Turns in one plane each, and the order they were made in; the first pair answered
k943:
[-18 -29  -5   4  10  -7  29   5  14  16  12  -3 -11  -3  -9 -20   1  13
 -13   7   4 -22   6  -9  -1  19  -6  -1] |-> [-26  -8 -28  13  27   5  17 -12  22  12  10   8  -8  10  -8   1  -6   7
   5  -5  -5  -9   6   0 -25   4  -7   4]
[-31 -33 -25   9  44   2  17  -9  -7  25  44  40 -20 -42  29  -2 -20  23
  -2   0 -34 -12  14  -6   0  -4  -3  19] |-> [  2   9 -39  27  39  25 -28 -22  -5  18  15  39 -29 -18  37  20 -28  16
  12  -8 -20   0  32  -8 -23 -17  -3  27]
[-11  -4  -5   2  -8  -3  20   8   1  26  22  -6   2  -7   0   2  -5 -11
 -12  -9 -17   2 -29  13   0 -12  -3 -15] |-> [  1  20 -17  11  -7   9   0  -1   3  20   9  -4  -3   6   3  15  -9 -15
   0 -16 -14  12 -21  14 -15 -21  -3 -12]
[ 39 -20  -3 -12  22   8  -9   6  11  -3 -15   0 -17  -5  -6 -17  13  10
   2  -1  -2 -10  24  -5   1  -8 -36 -12] |-> [ 27 -33  -2 -15  29   1   6   7  14   1  -2   2 -11 -11  -8 -22  15  13
   1   0 -10 -12  16  -2   4  -7 -38 -12]
k153:
[ -6  18   6  -1  -4  -3  22   7 -20 -17  12   1  20  -7 -15 -14  24  -2
 -10  -2   2  15  -8   1  -1   4   1 -13] |-> [  4  24   8   0  -9   0  15   8 -22 -18   5  -3  18  -5 -16 -16  23  -3
 -11  -2  10  15  -3  -2   0   3   1 -14]
[ -2  -2  -9   6  22  11 -11  -6   8  -9  -5  -3  -9  13   3  21  12 -13
   0   3  -6  11  -6   1 -20 -17  -7  12] |-> [-16 -15  -6   2  26   6   2  -5   8  -6   7  -1  -6   7   3  18  15 -12
  -2   1 -14   9 -14   3 -16 -16  -6  10]
[ 11   9   3   6 -12  13 -10  10   1  -8  -8   4  -4  11  -4  -4  -4   7
   8   0   3  -2  10  -6  10   0   2   3] |-> [  6  11  -5   6  -5  17 -10   4   6  -6  -6  10  -3  13  -1   5  -7   6
  14  -3  -2  -1   7  -3   5  -2   0   7]
k75:
[ 21  10 -21  15   8   8 -11  -3  12  -4  -1   5 -14  12   5  10  -6  14
  17   2   3  -3  18  -6 -14   1  -6  14] |-> [ 15  26  14  -2 -24  -1 -14   3 -12  -5 -11 -10   2   7  -3  -6  -4  -7
 -16  -4  11  14  -4   6  17   4  14  -2]
[-13 -11  -1   2   1   3   1  -5   7  11  18   8   8  -4  -7  -6 -12 -11
  -7   7  -9  -1 -13   6  -1   3  -4   6] |-> [  8  -8  -9  11   4  11 -12  -3  12   8   9   8  -3   2  -1  -1 -14  -4
   1  10   1  -6   3   0 -10   5 -10  13]
[ 19  21  -2  11 -18  28 -23   5  -8  -5 -28  -4 -27   5  13   6  -1   3
   7  17  26 -10  13 -20 -19  10   3   0] |-> [-28  12  28 -17 -27   2   6   5 -22  -2  -9 -10   6  -7   1 -13   4 -18
 -21   9   8   8 -27   2  11  13  17 -17]
[ -2 -18  16   6  -5  -7  21 -13   9  -6  18  13  -4   9  17 -13  30  15
  11  -1  12  -5   6   3  -8  -2   5  18] |-> [ 17  -6  20   6 -16  -3   7 -10   6  -8   5  11  -9  11  16 -14  29  14
   7  -1  21  -5  14  -1  -5  -3   8  19]
k723:
[-26   2 -14   1  14   9   1 -19   4   1  14   1   8   6   7  10   0  -9
   9 -18 -15  16 -11  16 -11 -12  -5  -8] |-> [-28   7   1  -4   3   3   0 -15  -5  -1   8  -3  12   6  -1   4   0 -18
  -1 -19 -13  24 -18  19   2 -10   0 -12]
[-10 -14 -15   6  11  -5  14   2  14   2   8   4   3  -3 -11  -1   6   1
   0  -5 -12  -1  11   5  -6   6  -6   0] |-> [-10  -8   3  -6  -5 -11  11   7   3   0   3  -4  10  -3 -14 -10   7  -8
 -17  -6  -7   8  -1   8   9   9   4  -8]
[-27  12   0 -10   5  -9  -2 -14  -6   4   6   4  22  -2 -10   5  -4 -22
 -12  -8 -18  25 -16  19  11 -11  13 -12] |-> [ -6  32  -1  -1  -7   2 -23 -15  -7  -1 -16   0  13   7  -7  13  -6 -24
  -7  -8  -6  29  -2  14   9 -13  14  -9]
[ 24 -10  28 -15 -25  -1 -17  10 -20  -9 -20 -24   3  -6   3 -29   2  -4
 -24  10  12  -2  22  -8  26  27  -1 -10] |-> [ 42  -8  -4   4  -3  16 -28   3  -4 -10 -22 -15 -15   3  10  -8  -2  13
   4  13  14 -13  48 -18  -4  23 -14   5]
Now pairs of rows:
Each pair is 2 to 3 turns apart.
[-31 -12 -17   2  21  -3  20 -10  24  -1  33   9  18   4 -12  12   9   4
  17  -9 -33  -2  -5  12 -28  -1 -13  12] |-> [ 31  38  -4   6 -20  20 -36  -5   7  -9 -18  -8   3  23  -6  16   1  -5
   7  -7   6  10  22   0 -24  -2  -5  12]
k75, k75, k723
[ 52  20   1  22 -39   9 -36   7 -20 -34 -17 -10 -14  15  21   5  -8 -15
  20  -9  15  -2  40 -37 -20 -17   3  11] |-> [-14  33  16   3 -38 -10 -19 -11 -31 -30   1  -6  32  16   7   7  -5 -52
   0 -36 -19  38 -14  -1  -8 -32  21  -6]
k75, k943, k943
[-23   8  41  -7  -6 -13  22  15 -13  -7 -16  -9  -1  -5  -3  -2   9  -9
 -41   0   8  -3 -16  -5  25   2  15 -14] |-> [-17  -3  35  -5  -4 -11  26  21 -10  -3 -13  -7  -9  -9   1  -4  11   3
 -37   5  11 -15  -4 -14  28   8   8 -11]
k723, k943
[ 11 -37 -19   9  10   4  16  18  16   6  10   5 -18 -19   8 -13   7  32
  19  14   1 -28  17 -20   9  13 -16   9] |-> [ 14 -13 -35  23  16  16  -4   1  24   1   1  12 -17  -2  11   6   1  26
  34   4  -2 -15  20 -16 -14  -1 -15  12]
k943, k943
[-11   3 -20  10  19   6   1 -17  11  -1   4  16   4   6   2  16  -8   0
  20 -11 -12   5   2  12 -20  -8   0   9] |-> [ 21   2  21  -8 -23  -1  -7  10 -13  -4 -17  -6  -2  -5  -1 -13  -4   1
 -15   3  15  -4   6   0  19  11  11   1]
k75, k943
[ 21  16  19  -8 -49  25 -10 -10 -21  19 -20 -31  24  41   1   9   4   7
  -3   9  -7  24  -4  22  13 -27  27  -3] |-> [ 48 -16  14  -3 -46  24   2  11 -14  23 -16 -35  -3  26   3  -3  10  35
   4  27   9  -9  21  -2  15  -9  16   9]
k723, k943
[-21 -22   9 -11 -19 -18  42  26  16  -2  17   1 -11  -9  12 -20 -11  21
  13  16   2 -23   4  -3  40   2   3  -3] |-> [ 15   9 -16   9 -15  11   0  16  27  -9  -7   4 -31  13  21   3 -22  26
  34  17  16 -23  32 -11  11  -9  -4   8]
k723, k153, k723
[ 36   3  21  -9  -9 -13 -35  25 -10  -3 -19 -22  -3  23  12 -23  17  -1
 -15  -5   0  -6  -4  -6  12   4 -49 -22] |-> [ -1   4  26 -15  -2 -22 -17  18 -10   0  -1 -15  20  22   4 -20  19 -15
 -19 -16 -21  11 -31  11  14  -4 -43 -28]
k153, k75
[-25 -29  -5 -13  21  -9  34   4  15  11  41   3   6 -19   6 -17   7  10
   4  15 -14 -22 -14  -9   7  12 -16   2] |-> [ 23 -17 -15   0  10   9   6  11  17   6  15   0 -21 -12  16  -9   3  25
  19  24  10 -32  21 -28  -5  16 -21  14]
k75, k153, k943
[-31 -34  24  -9   8 -34   9  -8  22  -7   6  19  35  -1  -1 -36 -12   0
 -18   2  -8  43 -15   5 -23  -8  10 -16] |-> [-33 -34   8   4  22 -27   8 -17  33  -7  10  23  32   4   3 -25 -15   5
  -5   3 -14  40  -8   4 -40 -11   3 -11]
k723, k75
[ -6 -24 -19  -4 -11  17  -2  17 -40  -1  -8  -5 -39   1  27  -2   8   6
  11   5  22  -8  18 -40  15 -11  -5   4] |-> [ -6  -9  -6 -10 -26  15 -13  16 -52  -3 -19 -12 -28   5  21  -3   9  -8
   1   2  25   8   8 -33  24 -14   4  -3]
k75, k153
[-22 -14 -18   2  29  -4  30  -4  13   0  24   3   7  -4  -3  -2  -3   9
  12  -8 -21  -4  -6  -2  -7  10 -13   2] |-> [-28  -4 -18   2  29  -3  23 -10  13  -2  22   2  13   2  -5   4  -5   4
  13 -13 -25   4  -9   0 -12   6 -11  -1]
k943, k723
[ -4  -5  29 -36  -3  -1  -4  20   1  -7  29  -3  23  -1 -25 -14 -27   0
 -43 -21 -15   4 -57  15  20 -10  27 -50] |-> [  6  33   8 -20  -2  17 -38   4   9 -12   9   3  21  24 -18  11 -37 -11
 -25 -35 -13  24 -48  19  -8 -30  28 -43]
k943, k153, k943
